In the rows, 128 means zero.
The rows below come in pairs that one turn or mirror swaps. Which row does each named row swap with?
The rows were stretched afterwards, more along some directions than others.
kobat: [ 90 131 109 134 132 154 131 134 145 154 133 114  99 134 107 123 126 131
 120 150 118 156 108 135 119 140]
mev: [ 94 109 129 135 118 151 134 130 132 146 159 116  82 116 103 113 136 117
 145 156 102 150 139 147 125 134]
ler: [111 130 140 135 129 119 132 145 131 163 151 130 115 112 127 113 127 130
 147 111 107 165 130 159 123 129]
Gikob: [ 74 103 114 114 116 120 140  88 131 164 105 104 109 136 115  88 125 121
 126 129 103 178 126 182 127 115]
patof: [119 116 134 114 118 137 149 102 155 153 122 119 120 115 108 103 118 127
 107 129 127 138 119 152 143 134]
Dete: [ 93 112 133 138 150 139 119 112 138 126 123 134 109 150 118 142 129 117
 137 128 103 166 109 110 138 135]
Besit: [ 89 101 113 124 118 139 142  91  79 149 113 140 107 113 120 112 119 108
 155 118 120 148 121 143 139 131]
naros: [141 143 110 117 118 139 136 142 127 153 114 147 104 153 122 125 111 142
 142  97 130 152  70 125 136 149]
Taror: [120 113 144 130 122 143 123 156 125 131 148 101  97 111 121 137 153 117
 159 126 107 146 136 131 137 114]
gov: [113 101 132 154 133 142 106 133 146 141 153 136  88 111 138 121 108 116
 169 107  84 184 115 152 141 143]
linal: [109 111 118 107 127 144 123 135 155 155 122  92  77 134 105 111 152 126
 132 149 125 171 112 171 128  84]
nik: [ 85 109 128 132 125 137 125 136 126 148 154 112  74 126 112 113 139 127
 154 156 117 154 161 167 113 114]
lotam: [132 115 122 124 137 155 107 131 150 119 125 131 103 157 117 149 146 133
 139 117 127 145  86 114 135 119]
ged: [123 113 130 120 168 155 102  99 162 129 130 144  81 164 118 137 113 107
 119  97 113 166  82 151 129 110]
padom: [101 122 107 150 124 137 120 112 114 124 115 152  82 170 112 154 117 133
 141  95 121 191 104 147 110 127]
Labe: [109 114 127 125 132 117 114 105 130 157 127 135  99 146 127  95 120 105
 165 114 109 155  78 153 146 116]
Gufet: [137 120 131 124 140 126 112 153 143 145 120 157  90 160 118 124 114 109
 147  84 149 162  90 149 120 144]
ramug: [ 94 102 125 124 121 146 132  86 143 125 134 120 104 132 110 136 105 124
 102 124 120 178 148 166 128 142]
nobo: [119 148 122 125 117 134 154 141 101 155 119 137 120 137 120 139 128 143
 124 107 138 126 102 105 117 153]
pupi: [125 139 112 122 125 135 128  96 122 144  90 144 119 172 124 128 117 104
 140 111 101 162  54 138 146 108]
sosu: [134  89 124 130 158 167  96 103 180 116 128 124 100 137 119 149 128 123
 132 109  90 177 108 126 149 100]
zik: [127  78 118 133 154 144 103 109 154 121 144 133  88 132 136 133 115 127
 145 111 109 174 120 131 139 116]
Ziv: [ 86 122 123 154 118 130 115 137 121 148 152 117  90 132 127 108 118 125
 151 112  99 187 135 171 108 129]
bosek: [109 106 131 130 115 124 135 116  96 140 123 135 116 117 111 141 166 140
 160 139 105 159 132 157 135 100]
Dos: [152 112 112 115 120 134 122 131 137 152 103 135 119 144 123 122 134 130
 143  95 136 140  85 147 138 110]
Deg: [119 134 120 114 120 142 137  82 154 153  97 131 121 159 112 118 121 103
 127 117 103 161  74 117 148 125]
Vofi: [111 115 112 153 144 123 107 146 115 150 119 155  95 158 123 122 118 114
 160  93 127 167  87 145 123 141]
Rorop: [136 111 111 124 127 136 116 117 120 136  98 146 107 170 132 137 128 105
 169  92 111 139  68 117 135 125]
Galo: [121 139 119 126 118 142 158 153 108 142 139 121 102 126 119 128 122 146
 134 114 140 140 108  97 131 141]
Kan: [103 117 122 127 125 144 111  92 117 124 109 144 122 154 120 141 102 115
 129  86 111 176 110 143 137 123]
Vuk: [129 158 142 121 133 124 113 163 137 149 120 130  87 175 107 134 155 116
 138 125 135 141 100 160 113 111]
Dum: [105 104 118 127 139 172 107 107 147 131 127 119 103 131 125 143 132 120
 145 143  72 159 121 142 141  98]
bomun: [ 98 125 135 113 126 155 140 112 119 140 137 118 108 121 115 115 141 103
 134 163 105 116 120 140 141 113]
Soli: [ 92 134 138 111 123 120 138 122 140 160 146  84 112 107 111  93 148 123
 133 141 112 142 129 175 128 108]
vano: [127 119 132 139 129 150 102 141 148 125 128 134  84 169 110 118 137 115
 129  98 137 163  89 138 133 113]
fonob: [131  88 128 133 128 133 122 111 129 121 114 129 116 133 118 118 125 127
 141  86 105 174 106 127 155 123]
foso: [117 131 124 106 103 140 135 117 135 151 113 109 120 150 121 105 110 113
 128 125 134 134 107 129 145 120]
tife: [130 111 129 145 126 102 116 158 104 145  99 153 115 148 122 143 155 128
 168 102 130 169 104 143 132 135]
bino: [116 134 137 121 154 136 118 111 156 116 132 111 101 157 106 133 137 120
 126 101 107 160  93 120 142 111]
vofeb: [127 100 103 143 158 139 109 137 121 119 109 147  86 149 117 163 128 125
 164  87 105 187 104 132 122 137]
tovi: [128 115 132 136 159 142  92 146 183 148 136 137  95 143 132 133 128 114
 145 116 121 159 104 145 125 127]
nuvo: [105 101 114 125 128 156 120 134 146 131 130 108  85 125 115 130 116 129
 136 121 111 197 116 139 128 128]
poti: [134  95 126 120 113 115 123 136 114 129 123 123 104 160 121 108 125 118
 149  93 142 154 123 143 143 133]
ketev: [123 137 127 128 156 145 118 136 132 167 118 154  94 154 121 142 125 124
 134 102 131 144  87 135 106 136]
tasi: [ 98  99 127 144 145 134 135 126 130 141 126 132  81 110 118 145 122 122
 140 163 136 156 142 136 136 142]
rar: [ 92 116 121 140 135 143 113 140 110 132 132 104  63 131 118 138 133 122
 151 146 111 181 132 165 122 101]
Roved: [ 91 124 119 132 115 107 144 122 101 173 107 139 120 131 128 107 118 117
 148 128 138 147 103 161 124 143]
medov: [ 94  98 129 135 130 132 126 102 133 123 111 132  97 164 113 121 133 106
 129  92 111 165 109 131 132 132]
zoler: [116 109 136 142 136 134 139  97 138 134 130 144  87 129 116 145 128 117
 145 150 121 147 117 133 145 116]
bubif: [143 122 125 115 121 130 121 127 154 145 129 145 125 149 123 130 142 138
 123  98 130 143 100 148 118 129]
tozud: [ 87 105 129 125 118 127 140 105 106 146 142 126 107 115 127 129 132 136
 156 158 121 135 157 146 126 115]
fug: [148 126 100 132 121 136 115 120 121 147  81 161 111 182 137 139 113 112
 162  83 116 152  50 135 142 112]
gatoz: [132 114  99 129 143 144 104 151 131 136 106 136 100 156 130 143 129 141
 152  93 132 174  79 122 128 122]
retek: [ 94 102 111 127 148 153 106  72 156 141 116 127 104 137 128 143 111 109
 145 130  67 183 107 159 129 111]
desa: [ 90 136 129 122 127 152 123  80 157 139 133 128 113 141 106 133 130 121
 116 130  89 163  86 143 132 127]
pigo: [130 107 135 132 154 141  92 136 155 121 118 145  75 171 106 147 153 108
 141  89 122 181  90 155 125  98]
gader: [135 141 119 114 139 124 125 124 130 152 102 135 103 155 118 145 115 125
 140 102 125 169  86 148 133 110]
robu: [100 132 118 108 128 151 120 117 150 158 124 113  92 145 100 101 128 135
 104 142 136 166 113 181 124  99]
Ril: [133 123 126 102 110 138 118 141 156 160 126  90 111 148 121  95 158 123
 136 119 102 156  83 159 131  92]
dip: [101 153 115 121 127 147 144 139 116 144 139 129  84 161 106 121 113 141
 117 124 149 136 117 127 107 142]
zatov: [108 113 131 143 138 115 120 129 125 168 134 123 107 119 141 110 114 119
 161 114  95 171 122 147 131 126]
Mos: [123 104 113 136 136 137 131 151 145 149 131 112  82 116 123 127 132 116
 162 138 116 152 125 143 124 141]
durav: [108 113 127 148 129 122 116  86 127 123 117 163 116 162 130 166 120 128
 152 101 103 179 108 133 126 122]
Zetov: [119 103 126 134 158 131  89 103 171 147 126 142  99 145 131 128 117 114
 151 120 107 177  96 175 134 109]
Ren: [116 105 123 130 116 147 140 134 111 135 116 120 100 111 128 138 129 124
 157 126 129 146 117 107 141 120]
pive: [121 112 112 138 133 140 113 145 131 171 117 107  91 137 137 115 129 125
 164 113  98 181  84 132 125 113]
kodob: [108 118  99 145 122 131 132 106 100 145 110 162  86 157 110 134 100 122
 148  96 120 186  83 154 121 142]
gapo: [129 127 133 119 145 126 112 113 146 151  97 153 122 151 122 144 125 120
 146  99 109 174  95 145 133 106]

Swapped with Deg: Besit
Swapped with Dos: sosu
Swapped with Ren: gapo
Swapped with foso: Kan
Swapped with patof: fonob
Swapped with nik: padom
Swapped with gov: naros

